[[ 75   7  31 -59 -18 -61]
 [ 22  18  18 -15 -12 -15]
 [ 47  17  27 -42 -17 -36]
 [ 23  12  16  -1 -11 -18]
 [-74 -25 -34  27  38  59]
 [ 22  10  14  -8 -15 -20]
 [-38 -10 -13   4  30  35]
 [-68  -6 -21  33  34  59]
 [ 62  27  38 -50 -18 -45]
 [-37 -11 -14   7  31  33]
 [-69 -22 -29  50  39  54]
 [  8   8   7   0  -7  -3]] out -18

[[ -2 -26 -10  52  -8 -16 -13   6  29   4   4  15]
 [ -2 -21 -26  65 -18 -17 -23  -3  24   4   5  29]
 [ -6 -28 -36  62 -22 -18 -27   0  17   7   6  30]
 [  2 -25 -13  56 -15 -15 -23  -1  22   8   0  21]
 [  9 -41 -19  31 -32 -30   4 -11  20  -3 -16  24]
 [ -4 -31 -25  68 -15 -24  -4  -7  10  -7   9  41]
 [  4 -31 -20  52 -27 -21 -30   1  26  12   0  13]] out 4

[[-25 -30  21   0 -13  10  -8   0 -12  53  45  21]
 [  5 -43  11 -16  -9  14  19   3  -6  58  38 -14]
 [  4 -43  20  -6 -12 -20 -18   3  -1  42  23 -17]
 [ 18 -46  22   0  -4   8  -8 -12  -4  68  49 -10]
 [-13 -53  17 -17  -7  24  18  -3  -8  69  57  14]
 [-26 -57   1 -13 -24  -6  15   9   7  28  32  20]
 [-22 -57  10  -7 -24   4  -3   7   0  52  37  12]
 [  4 -64  -1 -18  -9   9  -4  16   4  42  36   7]
 [ 10 -48   7   8 -18  11 -22  -4  -9  77  33 -15]] out 45

[[  2  70  21   1  -2 -37  17  28 -20  -6 -20 -42 -24  -5   0  55]
 [ 14  33 -31 -14 -15  -7 -19  -2 -22  21 -13  -7   1  11  -6  29]
 [ 55  23   1  18  26   4 -28  18  27  18 -10 -30 -11   8  -4  18]
 [ 11   2   2 -14 -24  -2  -6  -6 -23  17 -21  -6  13  14  -8  -1]
 [  0  -3  10   6 -20   8   9  -8   4  -3   5  -9 -21 -19   4   0]] out 0

[[ 15   4 -11   6  -5  21 -18   5  17 -22   3  29  -5 -33  24 -31]
 [ 35 -12  -4 -16 -57 -16   6  19 -17  46  11 -20  -8  25  -6  34]
 [ -2  21  15   0  27   7 -15  -7   7 -30  -7  30  11 -34   7 -40]
 [-35 -20  -5   6  14  -4  21 -21   4  -8  -6 -40 -13  24 -11  19]
 [  5  29  19   7  36   3 -12 -13  12 -22 -19  18  14 -19   0 -28]
 [-10 -31 -20  -3 -29   4  -1  14   3  18   4 -24 -14  16   4  28]
 [ 29  39  13  -3   2   0 -12   1   1  -6  -2  41  14 -21   0 -27]
 [ 36  63  27 -20  -1 -16  -5   3 -18  19  -9  27  19 -10 -12  -6]
 [-46 -26   8  22  41   0  18 -21   8 -26 -12 -31  -4  17  -4   3]
 [-40  -1  18  13  44  -3   9 -25   1 -33 -22  -7   7   3  -2 -21]
 [-39   3  16   7  52  -4  15 -38  11 -41 -22  -5   3  -2 -20 -18]] out 24

[[ 10   9  -2 -17  39   9   1  -4  10 -22  15  27  29]
 [ -5 -17   0  23 -49   0 -13  18 -18  33 -24 -33 -18]
 [ -2  -2   1   4  -9  -2   0   0  -2   5  -3  -6  -7]
 [  1  -5   0   5 -10   3  -5   7  -4   8  -6  -6   0]
 [ -3 -19   0  23 -49   2 -15  20 -18  34 -25 -33 -16]
 [ -1 -12   0  14 -29   3 -10  14 -11  21 -15 -19  -7]
 [  0 -13  -1  13 -29   6 -12  17 -12  21 -16 -18  -3]
 [ -3   2   1   0  -1  -4   3  -4   1  -1   1  -1  -7]
 [ 26 -11  -8  -7  23  36 -29  32  -7   2  -7  17  63]
 [ 16  -8  -6  -3  14  23 -19  21  -5   1  -4  12  41]
 [  0  16   1 -18  38  -6  16 -20  16 -28  21  25   5]] out 27

[[ 32 -10 -39 -55  -3  -5  -9  14]
 [-51  35  23  40 -12  -5 -22 -27]
 [-51  38  17  19 -17   9   3 -41]
 [ 12 -32  18  43   5   5  43  15]
 [ -1  10  40  67  17  28  13  -2]
 [ -6  24  53  61  18  26 -11  -8]
 [-15  36  55  44  13   9 -37  -9]] out -9

[[ 24 -20  -3  12  10 -19  43 -44  68   4]
 [ 38  63  23  36   3  20 -12 -64  54  31]
 [  5  20  20  35  -3  10   3 -24   8   5]
 [-42 -17 -28  12   4 -23  50  23 -33   0]
 [ 34  21  19  31 -24 -12  -8 -36  39  18]
 [  6   5 -10  37  13 -11  48  30 -16 -11]
 [ 11   1  -2  17  10   0   8  -1 -14 -13]
 [-13  40 -16 -13  45   6  -2  16 -31  35]
 [ 52  59  17 -15 -10  21  18  16  25  -3]
 [ -1  -3  -4   1 -16 -11  -2 -15  20  -2]] out 68
---
[ 38   2 -29 -33  18 -23] --> -23, 38

[-757  528  700 -737  920  762] --> 762, -757

[[ 26  37  12  40  47  30   4]
 [ 26  38  10  40  42  35 -27]] --> 4, 26

[  1  34 -17  31 -48  -1  33] --> 33, 1

[[140 283  44 853 944]
 [405 659 469 401 329]] --> 944, 405

[-593 -662  191  -50 -121  888] --> 888, -593

[62 43 90 19] --> 19, 62

[-249  590   15  288 -572] --> -572, -249

[229   3 110  84 198] --> 198, 229
---
[[567, 488, 521, 536, 563],
 [-699, -692, -698, -747, -712],
 [-248, -141, -79, -250, -289]] Answer: -250

[[308, 647, 604, 263, 650],
 [673, 221, 602, 808, 291]] Answer: 808

[-10, -50, 26, -15, 6, -14] Answer: 6

[[269, -902, 84, 403, 99],
 [114, 661, -101, 150, -501]] Answer: 150

[-653, 210, -248, 870] Answer: -248

[743, 68, 869, 303] Answer: 869

[225, 611, 464, 801, 616, 445, 51] Answer: 445

[593, -884, 252, -160, 195, 109, 768] Answer: 109

[15, 22, 32, 34, -36, 7] Answer: -36

[6, 2, 2, 7, 3] Answer: 7
